A: rows in 3 groups, each row roughly a mix of its group's directions:
A (106 x 11):
[[  4 -20  38  38  10  -1  43 -20 -25  15 -18]
 [ 11  40 -25 -27 -35  16 -39  17   7 -18   8]
 [ 38  22  22 -17  -3 -27  40   4  36 -22   5]
 [-60   2  11  12  15   2  35 -25   3  15 -25]
 [ -2 -13  33 -14 -25   5  60  -1 -32  -4   8]
 [ 12  -1  16   1 -53  -2 -10  22  37 -37 -15]
 [ 11 -26  62  34  -6  -9   6 -24  11   3  12]
 [ 10   4  31   1 -26  -6   3 -11  60 -26  25]
 [-33 -11  17  34 -26  16  10  22  18  15 -46]
 [ 13   1  29 -18  -3   4 -13  -8  63 -35  -2]
 [-24   0  -3  -5  41 -16 -35 -11  48 -23   4]
 [ 48  -3   6  29  26  -1 -47   7  23 -11   0]
 [-32  -1  29  22   8 -13  -3  -3  39 -36 -37]
 [ 26 -21  34 -21 -17  -5  24  32   5 -30 -35]
 [ 36  14 -48 -21   3   5 -14  28   6 -31  25]
 [-13  -1  18 -30   1 -22 -25 -60 -13  24   3]
 [-69  28 -12  -7  16   8  -2  -9  10  11 -20]
 [ 31 -25  33 -39 -27  -7   8 -33  12 -22 -11]
 [ 25 -25  23  10   4   3  52  17 -23  24 -28]
 [ 40  -7   4 -24  -6   6  32 -15 -29  48  -7]
 [-31 -15  10  36  26 -17 -17  34  34 -25  -9]
 [ 28 -13  15  -6  18 -12  48   2 -48   3 -21]
 [  1  10 -20  -3  -9  -1 -40  -2  58 -27  23]
 [ 40 -16 -27 -27 -23 -13  -9  46  -2 -22   9]
 [-31  38  -8 -15 -38  13 -31  11  30 -20 -13]
 [ 65   1  -3   1 -34  12 -23   9  -6   0  24]
 [-26  13 -44  -1 -17   6 -30 -28 -22  24  32]
 [ 11  18  -5 -33 -35  11 -26 -25  21  -6  46]
 [ 29 -16  20  -1  29 -24   3 -31  17 -50  10]
 [-24  24 -61  -9   1   4 -38   7  -5  14  12]
 [-15 -14  31  34  11   6  47  19  -2  33 -21]
 [-11 -10  50  14  13  -3  41 -20 -18  36  -6]
 [-10   4  16  -3   1  -7 -18 -66 -28  16  25]
 [ 43 -15  35   7  -9 -14  10 -11  44 -32   0]
 [ -6  51 -24  27 -12  21  -5  20  19  37 -11]
 [ 52  30 -38  16  24  -3   3   9  21 -14 -14]
 [-32   3  25  16 -20   5  44  10 -32   8 -36]
 [ 24 -32  18 -19 -31 -14  43 -21  -3 -19  26]
 [ 42   4 -13 -12 -57   9  17 -24 -10  13 -15]
 [ 40   2 -20  -4 -13  11 -33  16  10 -49  25]
 [-33  31 -30 -15 -40  19 -22  12  24  15  14]
 [-21  35 -22  14  -3  20 -36   1  36  10  37]
 [-16  16 -49   3 -23  21  10  41  13   2 -31]
 [ 21  -2  38  21  30   0  15  26   6  10 -50]
 [  0   5 -31  -4 -46 -18 -24  30  39  -9  19]
 [ 47 -22 -31   1  24  -9  14  -8 -43  20   4]
 [ -1 -37  53  42 -15  -6  -5 -13  17   0  10]
 [ 19   6  16  -7 -10   6 -48  13  48 -23  26]
 [ -6  -4 -42 -30  -8  -2 -33  45  12 -10 -24]
 [ -6   1 -24  37  26   4  10 -27 -31  43  21]
 [ 37 -27  41  10   1 -13  34  -6 -25   6 -30]
 [ 22   9  30  42  33   6 -34 -28  21  -5  -5]
 [-42   8 -34  16  17  -4  37  -5 -32  22 -18]
 [  8  24   7 -28 -17   7 -45  -2  45  -3  29]
 [-33  -1 -25 -34  23 -42 -31 -22   4   0 -14]
 [ 33 -42   7  -6 -12 -19  52   7 -21 -14   3]
 [ -5  -6 -19  25  24   4  51  34 -13  32 -17]
 [-19  29 -43 -35 -28  12 -26  18  24  -9   0]
 [  8  15 -46 -24 -18   9 -19  12  39 -35  15]
 [-10   0   5  -4 -47   0  38  11 -40  35  -4]
 [ 61 -15  30 -29 -11  -1 -20   8  22  -1   9]
 [ 15 -12  40  -9  -9   5  53  29  -7 -14 -27]
 [  0 -14  42  28   6 -31  18  33  31 -18  19]
 [  7  -9  52   4   4  18  39   5 -18  12 -39]
 [ 52  17   1  34  24  18  28 -27   8 -14  -7]
 [ 49 -23 -47 -19  15  -5  -9   3  22  -6  22]
 [-19  -6  18 -14 -46  31  24  39  20 -14 -11]
 [-35  -1  -3  33  30  -1   2  25   8   9 -53]
 [ -3  25 -55 -12  21  -7 -30 -10   0  -9  38]
 [-30  21 -42 -12  19  15 -26 -23 -33  25   8]
 [ 60 -38  11  14  -3  -6   7   3 -12  19  30]
 [-28  17 -40  42   4  19 -18  -5   7  38  15]
 [ 24  21  12  40  -9  22 -48   3  28   6 -15]
 [ 27  10  -8 -19   7 -16 -46  24  17 -47   8]
 [ 18  40 -45  -5  10   6 -25 -42   6  12  11]
 [ -9 -29 -35 -30 -28   3 -33 -12   6 -34  25]
 [-31  20  -7 -20 -15   2 -49  15  44  -9  11]
 [ 26 -22  -1 -28   2   5  40   5 -47 -12 -30]
 [  4  27 -37 -31 -35  24 -22 -15  23   6  24]
 [-25 -29  14  42  44 -30 -12 -14  -5   8   0]
 [-44  16  -4   9 -16  17  33  32  17  19 -34]
 [  6  -9  15  52  41 -18  -5  37  15  -2 -10]
 [ 18 -25  52 -18  16 -24  22 -26 -18  22  -8]
 [-17  15   5  -3 -46  25  43 -34 -14  16  -4]
 [ 17 -30  17  38  52 -20 -12  19   6   1 -19]
 [ -7 -28  -5  39  -5   5  11  24   3  37 -48]
 [-14 -34  17  55  33 -15   4  22   5  -7 -14]
 [  6  15 -25 -27 -39  26  19 -26 -17  27  29]
 [  9   9 -57   8  23  -3 -23  31 -23  12 -26]
 [-36  -8   5  26   8 -11 -53  -2  30   4  29]
 [ 14 -21  33  10  19  -8  48 -15 -37  26  -6]
 [ 25 -33  41  25  24  -9  17   0  -2  44  -2]
 [-47  42 -23 -32  15   6 -11  -1 -29   8   4]
 [ -2  24  -4   0  19  -4 -41   9  63 -12  -1]
 [  7  -7  19 -29   1 -19 -15 -35  23 -32  47]
 [ 34  10 -20  -5  -3   0 -22 -15  54 -38  11]
 [ 18 -17 -28  13  54   2 -21   4  -1  41  15]
 [ 38   2  32  -4  -8  -7 -25 -33  13 -29  38]
 [ 42  11 -25 -18 -14  14 -31  30  29 -23  20]
 [ -3   8 -14 -22   5 -12 -15  35  27 -61   1]
 [-22   6 -17 -46  -2  -1  -9 -45 -12 -11  39]
 [-17 -15 -15 -21 -26 -15 -26  47  42 -11   2]
 [-39  25 -41   4 -16  13 -24   4  26  35 -12]
 [-17 -19 -33  -9  22  28 -25   1 -45   9 -31]
 [-29   0 -27  -7   3  20 -61   5  31 -10  -1]
 [  7 -13   9  28  -3  -9  42  38 -40  20 -18]]

one row of each group, then the others: which group is each in?
[ 17  19 -56 -35  14  -9 -16  13   3 -24  21]
<3>
[-19  14 -28 -13 -28  24 -38  27  41  -4 -11]
<92>
[-11  -6 -46  -2   5   9  11  43 -20  42 -18]
<2>

[ 37  -8 -34  12  -2  14  27 -11 -55   4   4]
<3>
[-24  26 -42 -16 -10   8  -3  44 -10  -5 -36]
<2>
[ 41 -26  47  -4  21 -12  21  31  15  -8   1]
<3>
[ -1 -34  38  45   8 -12  20  -2  28  -4 -29]
<2>
[ 20   2  24 -19 -10  -2 -37  10  34 -49  21]
<3>
[ -8 -21  37  -4 -25  -1  35 -13 -29  -5 -45]
<3>
[-19  20 -43 -36   9  15 -47 -12  15  -7   3]
<92>
[-60  30 -25 -34 -16  11   0  -5   2  11   2]
<2>
[  5  19  25 -19   0 -28  57  11 -28  21  -1]
<92>
[-32 -15  17  26  28 -19  21 -36 -34  25  -5]
<3>
[ -8  10 -12  23 -44  41  17  24   9  25 -29]
<3>
